One turn or mirror swaps these rows in pairs. Which row does each one swap with?
K140: [ -2  -7  -1  -4  -9  11   8 -11   7  -6 -12  12   2  -8   4  -6   3 -13
   5   1  -3   5]
K274: [ -8  -4   7   8   0   0  -7 -11   8  -7 -14  15   6 -12  -2  -3  -1  -3
   3   5   0   0]
K126: [-4 -5 -1  5 -4 -2 -8  3  6  3 -2  5 10  0  8  1 -7  1  2 -2 -2  0]
K54: [  1  -1  -4  -1 -15   0   6 -14   0 -11 -11   4  -4  -4  -2  -6  -1  -7
  -3   1  -7   3]
K90: [  0   7  -6  -2  -7  -1  -3  -9   4 -19  -4  13   7  -7   2  -1  -5  -5
 -11   9  -7  -6]
K336: [-10  -9  -7  -2  -7   3  -6   1   3   3   3   6   2  -9   7   2 -10  -3
   0  10  -5   7]
K874: [ -2   5  -1  -3  -1   4   4 -15  12  -6  -7  11   4 -12  -3  -1   5  -4
   2  -2   3 -12]
K382: [ -1  -3  -4  -7  -3   3   4  -7   0 -13  -1   7   9  -8   8  -2  -1  -2
  11  18  -6  -2]
K697: [ -4   6  -8  -2  -6   2  10  -7   5  -6  -6  12   4 -10  -2  -4 -10  -3
  -8  14   7   3]
K511: [ -4  -5 -11   2  -8   2   7  -5   2   2  -4  -4   7  -7   4  -3  -4  -4
  11   0  -2  -7]
K343: [ -8  -9  -7   2 -10  -1   0  -3   0  -7 -11   5  -2   0   9  -1  -4 -15
   6   8 -10   0]
K398: [  6  -3 -11  -1  -5   0  -2   0  -3  -4  -1  13   3  -2  -3  -5  -7  -5
   3  11  -3  12]
K569: [ -7  -5 -15  -5  -7  -7  -2   2   2  -2  -2   5  -1  -2  11   0  -4  -9
   6  13  -6  -1]
K194: [-11   5  -6  -4  -8   2  -9 -12  -6  -3  -1  13   3  -1   0   2  -5   0
  -3  11  -9  -2]
K539: [  3   5  -8  -1  -8  -1   6  -3   4 -18  -9   1   8 -10   2  -3  -1  -5
  -1  11   6  -1]
K675: [ -1  -3  -9   4   0  -7  -5  -5  15 -10  -3  13   9 -12  -5   2  -4  -2
  -3   4   7  -7]
K246: [ -5  -5  -3  -6 -12   3  -6  -5   9   1   1  12   1  -7   8   8   1  -2
  -4  -4  -4  -3]
K393: [-1  5 -5 15  0  3  9 -9  4 -2 -6 12  3 -9 -3 -5 -2 -7 -4  6  5 -5]
K664: [ -3   2  -5  -2  -3   0   2  -8   4   8  -6   1   5  -6   6  -4  -2  -3
  -7   0 -13   2]
K273: [ -1  -1   7   5  -4   1   1 -17   9  -9 -14  13   3  -7  -2  -7  -3  -3
  -2  -1   1   1]
K995: [  1  -7  -4   0  -8  -1  -7 -14   8  -5   2  10  -3  -9  -4   4   1  -5
   1  -5   6  -5]
K661: [  1  -7  -5   7   1  -6  -3  -6   2  -7 -11  17   6 -10  -3 -10  -7  -4
  -3   9   1   8]
K9: [ -3   1  -3   1  -3   0  -6  -8   3   4  -3  17   5  -6   5  -4  -5  -6
   9  -5 -14   0]
K389: [ -2  -6   2  -7  -6   2   4  -7   5   4  -7   7   2  -6   3  -3  -2  -4
 -14  14  -4  -4]
K513: [-2 -7 -4  0 -5 -1 -9 -4  3 -4 -5 11  3 -7  3 -3 -2 -2 18 -5  1 -3]
K176: [ -5   3  -7  -7  -8  -9  -7  -7   5  -7  -7   5 -11  -5  -3   2  -4  -6
  -1  12   1  -5]
K640: [ -2  -8  -5  -5  -5  -6  -5  -5   5  -8  -4  23   8  -7   7  -2  -2  -6
   0   6 -14  -2]
K954: [ 3 -1 -3  5 -5  0 -8 -2  5  0 -2  5 15 -3  7 -3 -5  1  3 12  4 10]
K451: [ -2  -2  -6  -5  -8  -7  -3  -4  10 -15 -19   6  -4  -4  -4  -5  -1  -8
   0   7  -3  -5]
K349: [ -4   1  -8  -5  -8   2   0  -3   4   5   6  17   4 -15  11  -1   1  -4
   0   1  -3  -3]
K221: [ 0  2 -8 -4 -8 -4 -2 -9  2  0 -8 -9  3 -6  4 -5 -1 -5  2  7  7  3]
K263: [-12  -6 -12  -3  -3  -6  -8   1   0  -2  -1   5   3  -9   6   6   0 -11
   2  10  -5  -7]
K538: [ -5  -7  -3   0 -10   0   4  -8   2  -8  -7  10   2  -6   1  -2  -1  -3
  -1   1  16   8]
K97: [  1   0   1   4 -13   2   2  -5  11  -9 -12  12  -3  -5   8  -4  -2  -5
   4  19  -2   6]
K843: [  3   3 -13  -5  -9   0   5  -3   4 -11  -7   5   3  -6   3  -4  -4  -5
  14  13   6  -1]
K609: [ -6   9  -3   2  -7  -1  -2 -12  10  -4 -11  12  13  -2   1   0  -3   0
  -1   2  -5 -13]
K132: [-10  -6  -6  -8  -3   0 -10  -9   6  -6   2   5   1 -10   1   6   1  -3
  -1  13   0 -11]
K636: [ -2   1  -8  -1  -5  -1   2 -11   3 -18  -1   4   4  -9   0  -3  -2  -2
 -10  16   4  -2]
K167: [ -1   6  -3   3  -2   0  -8 -12  10  -1  -3   8  12  -5  -1   0  -8   5
  -3   9   9  -2]
K978: [ -6   4  -6   6  -4  -1   0 -11   2  10  -6   8   2  -8   0  -4  -1  -8
  -6  14   4  -4]
K100: [-5 -2 -8  9 -4  2  0 -8  5 11 -5  5  2 -7  6 -3 -5 -6 12 12  2 -1]
K771: [-4 -6 -4 16 -9  2 -8 -8  7 -7 -8  9  2 -6  0 -3 -1 -6 14  5 -5  0]
K672: [ -4  12  -3   2  -6   2  -3  -8   3   3  -9   8   6  -7   3  -3  -4  -3
  10  -5 -10  -1]
K189: [  0  -4  -8   3 -11   6   9  -8  -2 -10  -8  21   3  -9   1  -5  -3  -5
   5   3   8   1]
K523: [ -5  -3 -10  -5  -2   4  -3  -6   0 -12  -3   7   9  -8   1  -5   2  -5
   7   8 -17  -6]
K798: [ 3 -4 -6 -5 -8  1  9 -9  5 -2 -4 17 10 -7  8 -3 -2 -4 13 -1  2 -8]
K774: [ -2  -1  -5  -9  -9   1 -13  -6   2  -6  -4  20   3  -9  -1  -5  -6  -5
  -3  -4  -4  -3]
K612: [ -3  -1 -11  -1   5  -6  -6  -7   4  -2   0  13  12 -15   5  -3   2  -8
   2  17   3  -3]

K636 is swapped with K569
K90 is swapped with K343
K273 is swapped with K9
K97 is swapped with K194

